Each row is where one point has got to under a steady rotation. How many ticks took it there?
The counts run from 0 to 810.
[ 19  24 -54  24 -32  20  22 -28 -23  -1   2 -18  -5 -35 -11  21  12   9
   7   3   3   1 -27  57  22  17  23  -8 -29  -5 -16 -13  20   8   4 -24
 -30  -8  -1  -5 -19  -9 -10  17  13  34  12   7  28  22   3  -8 -17  17
  -7 -15] | 349
[  3  25   5  22   3  38  43 -11 -19  -7 -23  29  27  -8  10 -25  -7 -21
  -6  10   9  26 -13  55  42  45  -5 -18   8  -1 -15 -18   4   4   1  -3
  -9  -8  14 -23   8  14 -42 -32 -25   7  11  19   2  -3 -29  14  11  -7
   1 -23] | 637
[ 30  19 -12  40 -17  10  15 -13 -35  15  -8  21 -12 -42  -3 -12   7   1
  -8   1  -5  18 -26  60  38  17  12 -14  36   3 -19  -6   2   7 -25 -29
   1  -4  -8 -29  -4  12 -13 -21   1  25  13   3  -2 -16 -19 -35 -12   6
 -25   9] | 149
[ 25  44 -11  18 -11  12  16 -26 -34   6  15  37  -6 -14   4  -7  24   9
   2  -8 -14  12 -20  50  21  39   5  14   8  10  -6  -1   2  14 -38  -4
  -8   6 -27 -20  17 -22 -42 -28  -8  32  18   4  16  -4 -18 -21 -11 -11
 -30  -3] | 682
[-26  44  13  34  -8  31  24 -26   4 -12 -15  24  13 -27   9   7 -10  -1
   3 -17 -11  11   6  40  36   4  -7 -16  10 -11 -11 -20  -7 -15 -10   7
 -16  -6   4 -30   5  11 -53 -49 -11  17 -10  18   4 -26 -30  -2  14 -11
  -3 -32] | 14
[-15  38 -12  32 -34  16  26 -20  -9  -7 -14  34  -2 -27  44  -3   1  12
   0 -11 -21  27   0  43  29   2  16 -13  15 -16 -14  -6   9 -13 -16   6
 -25   5   2 -27  23  12 -35 -35 -24   1 -12  31  -1  -7  14   4 -10  23
  -9 -27] | 524
[ 17  49 -15  31 -12  10  16 -37 -31  22   4  35 -15 -30   5  26  37   7
   5 -32  -9  -3  -8  34  19  17   9   0  12   1  -4   5  -5   7 -18  12
  -9  -3 -25 -22  20 -14 -52 -34 -10  30   8  -4   5  -6 -18 -21 -12  -8
 -18 -17] | 332
[ 34  16  -5  27 -27   7  26 -23 -32   8   8   4  -4 -42  -5  -6  14  -2
  -5  10  23  12 -17  68  50   8  14 -27  32   5  -8 -17   6   3 -12   1
  -3 -21   1 -12   2  24 -23 -20 -15  21  28 -11  13 -11 -15 -18  10   9
 -20   3] | 808
[ 25  11 -17  44 -34  39  31  -6 -19  -1 -27  -1  -3 -44  16  16   9 -17
  12   0  20  23 -16  64  28  -3   1 -36   7 -18 -29 -14  27 -10  21  -3
 -15 -24   8 -19   2  21 -15  -1 -17  21  20  14   3  -1   7   2  -1  25
   0 -16] | 393
[-25  54 -14  20   2  20  21 -51 -13   0   8   6  12 -13  -6  18   2   2
   0  -9 -14 -18   6  31  36  27  -3   2 -13  -6  -1 -24  -3  -1 -12   7
 -18   1   8 -12  15   0 -65 -30 -12   6 -13   2  15 -11 -26  -2  26 -25
  -7 -34] | 57
[ 12  44 -40  19  -8  -7  24 -41 -30  11   3  27   4 -28  -9  13  20  25
  -7 -15   9  -3 -17  43  27  28  31  -7 -10  17   6  -4 -16  17 -12   3
 -28  -7 -13   1 -11 -15 -36 -28   2  28   8   0  24  28 -30  -9 -15   4
  -8 -23] | 646
[ -3  25 -14  48 -13  16   1  -1 -19  -1 -32   7 -10 -43 -17   7   3  11
  -5 -24   8   9 -25  34  42  10  16  -6   8   6 -13 -16   8  17 -22 -20
 -15   4 -13 -32 -32  22 -36 -22  12  42  -2  13 -17 -10 -21 -37   1  -1
 -19  -1] | 505
[ 31  19 -21  38 -45  15  11 -10 -28   1   0  -5 -24 -49   6  10  16   5
   3  -3   3  16 -31  64  29  -7  14 -13  12 -10 -20  -2  29  -5 -10 -18
 -13 -10  -9 -24  -4  12 -13   3  -4  32  15  10   9 -14  12 -25  -9  18
 -28   5] | 309
[ -9  37  -2  35 -16  10  27 -35 -16  11   3  19  -4 -35   5  -8   0  -1
  -9  -1 -22   9   0  50  44   6   2 -22  36  -3 -16 -16 -13 -16 -23  -5
 -10  -2   7 -26  19  20 -37 -47 -11   4 -12   6   1 -33 -22 -19   6   1
 -15 -19] | 726
[-23  37 -28  29 -23  36  12 -38  -4 -11   1 -33  -6 -33  -7  34  -9  -4
   9  -1 -18  -9  -4  45  32   0  -7  -4 -23 -24 -25 -35  29 -15  -3 -28
 -18  -2  16 -22  -2  17 -39   6  -2  18 -20  13  21 -21   0 -12  21  -3
 -15 -25] | 312
[ -7  32 -12  28 -22  -1   8  -7 -25   0  -8   4  -8 -30  -7  -6  -5  15
 -22  -4   8  12 -16  40  63   7  23  -8  22   1  -4 -17  14  12 -39  -8
 -16   6  -4 -21 -12  37 -49 -32 -20  12 -11  17 -14 -18   3 -31  16  11
 -31   3] | 185
[-12  50 -12  15 -11  16  10 -25 -12 -22   8  16   7 -19 -15  14  10  24
  -1 -13  -2  -4 -12  37  30  30  16  15 -22   6  11 -13   6  19 -32   9
 -27  11 -17 -11 -11 -11 -63 -33  -1  44  10  11  27  -1 -22 -11   5 -16
 -19 -16] | 367
[-10  45 -20   6 -14  31  32 -36 -19 -12  16  12   9   2  23  -9  -1  -6
  -3  11 -25   7  -2  56  31  29  -8   3 -12 -13 -11 -21  26  -9 -15 -10
 -21  14  12 -19  35  -2 -49 -11 -31  -9  -4  25  20 -12   9  17  16   2
 -14 -23] | 757
[ 18  20 -15  30 -23  27   8  -5 -19  -3  -8 -16   0 -44 -29  20  14   2
   4  -5  36   1 -29  53  44   7  13 -16  -9   3  -5 -20  22  13  -7   1
 -13 -14  -7 -15 -33  16 -36  -4   1  51  20   1  15  -1 -16 -21  10   0
 -14  -3] | 273
[  0  29 -27  49 -28  23  12  -7 -26  15 -39  -9 -22 -50  13  35  11  -3
   5 -32  20   4 -13  31  35  -8  11 -27   2 -17 -19  -7  22   2   0   0
 -13 -14  -2 -26 -13  27 -37  -1 -14  18  -6  13 -26   4  14 -18   4  17
 -11 -10] | 78
[ -2  37 -40  12  -4  28  44 -32 -24  -7 -11  22  19  -6  21  -4   3  -2
   2   2 -12  12 -16  44  14  47   5  -4 -36  -7 -14 -14  10   8   6 -16
 -23   4   4  -9  15 -21 -30  -2 -19   4   3  24  23  30  -6  24 -14   6
   7 -38] | 520
[  3  26 -19  16  -5  50  36 -28 -23 -15   0 -18  17  -7  -9  -3  -3 -23
   6  13   3   1 -15  61  29  45 -20  -6 -25 -10 -19 -36  24  -1   9 -21
  -9  -4  15 -17   5  -1 -36   8 -12  11  11   8  24   0 -17  11  23 -13
  -1 -20] | 318
[ 10  48 -30   9 -28   8  18 -39 -32  -8  28  13 -11 -11  13   0  19  20
   0   2 -26   2 -10  50  26  24  13  19 -14  -5  -1  -9  21   8 -34  -6
 -21  19 -11 -11  29 -17 -45 -11 -19  16   5  12  26  -3  17  -4  -2   3
 -29  -5] | 800
[  2  53 -14  12 -21  10  12 -44 -21   2  30   4 -11 -25  -7  26  24  19
   4 -14 -13 -11  -3  46  33  11  10  10 -10  -3   6 -12  11   0 -26  14
 -22   6 -15 -12  18  -6 -59 -25  -7  27   5  -5  30 -14  -2 -18  12 -12
 -28  -8] | 450
[ 13  27 -52  17 -15  32  27 -29 -25   1  -1 -31   3 -19  -9  23  10  -9
   7   3  18  -9 -24  51  25  30   5  -7 -40  -9 -17 -26  35   9  13 -18
 -19 -14   9   0 -10  -3 -26  31  -5  18  14   1  23  25   5   3   8   9
  -7 -19] | 40
[ -6  26 -35  38 -32   5   7  -6 -23   8 -32   7 -15 -50  13  12   0  20
 -15 -18   6  15 -19  37  38  -8  34 -16  10  -4 -12  -9  16  11 -22 -11
 -23   0  -7 -17 -23  30 -27 -12  -7  17 -13  21 -21   5  16 -23 -10  29
 -24  -4] | 345
[ 26  39 -21  31 -27   9  25 -16 -30   3  -6  45  -8 -28  27   1  24  16
   4 -10  -3  22 -23  56  18  20  24  -7  11   2  -8  11   3   9 -16   7
 -21  -1 -17 -16  17 -18 -30 -21 -17  26  20  15  12  16   4  -3 -32  17
 -13 -12] | 564
[  5  37  -8  13 -15  22  39 -42 -26   7  14   4   2  -9  16 -14   2 -12
  -5  16 -10   4   2  60  46  24  -7 -15  17  -8 -11 -24   7 -18  -9   0
  -8  -5  18 -17  36  19 -41 -22 -35 -16  -1   6  13 -22  -2   3  26  -1
 -15 -17] | 139
[  3  43  -2  15 -20  15   9 -11 -15 -17  -6  29   8 -25 -14   6  15  23
  -3 -11  17   9 -16  44  42  20  20  -5   3  12   8 -12  -3  21 -28  22
 -27   1 -20 -13 -20   3 -52 -46  -4  47  18  11  18  -1 -26  -8  -1  -4
 -20 -11] | 368
[-20  40 -40  19  -4  20  41 -31 -14 -11 -20  33  30  -8  18 -10 -14   5
  -9  -1  -8  13 -12  42  26  40   9 -10 -20  -4 -10 -19  -4   6   2  -8
 -33  -1  10  -9   3  -7 -32 -26 -13   5  -9  28  10  28 -20  24 -15   9
  12 -46] | 561
[  1  46 -46  13 -11   7  30 -39 -26   5   3  33  14 -16  -1   6   8  18
  -7  -9  -6   0 -20  39  19  39  27   2 -17  14   1  -3 -13  16  -9  -3
 -29   1 -10   1  -2 -26 -30 -27  -2  23   7  10  30  34 -23   4 -25   3
  -2 -33] | 604
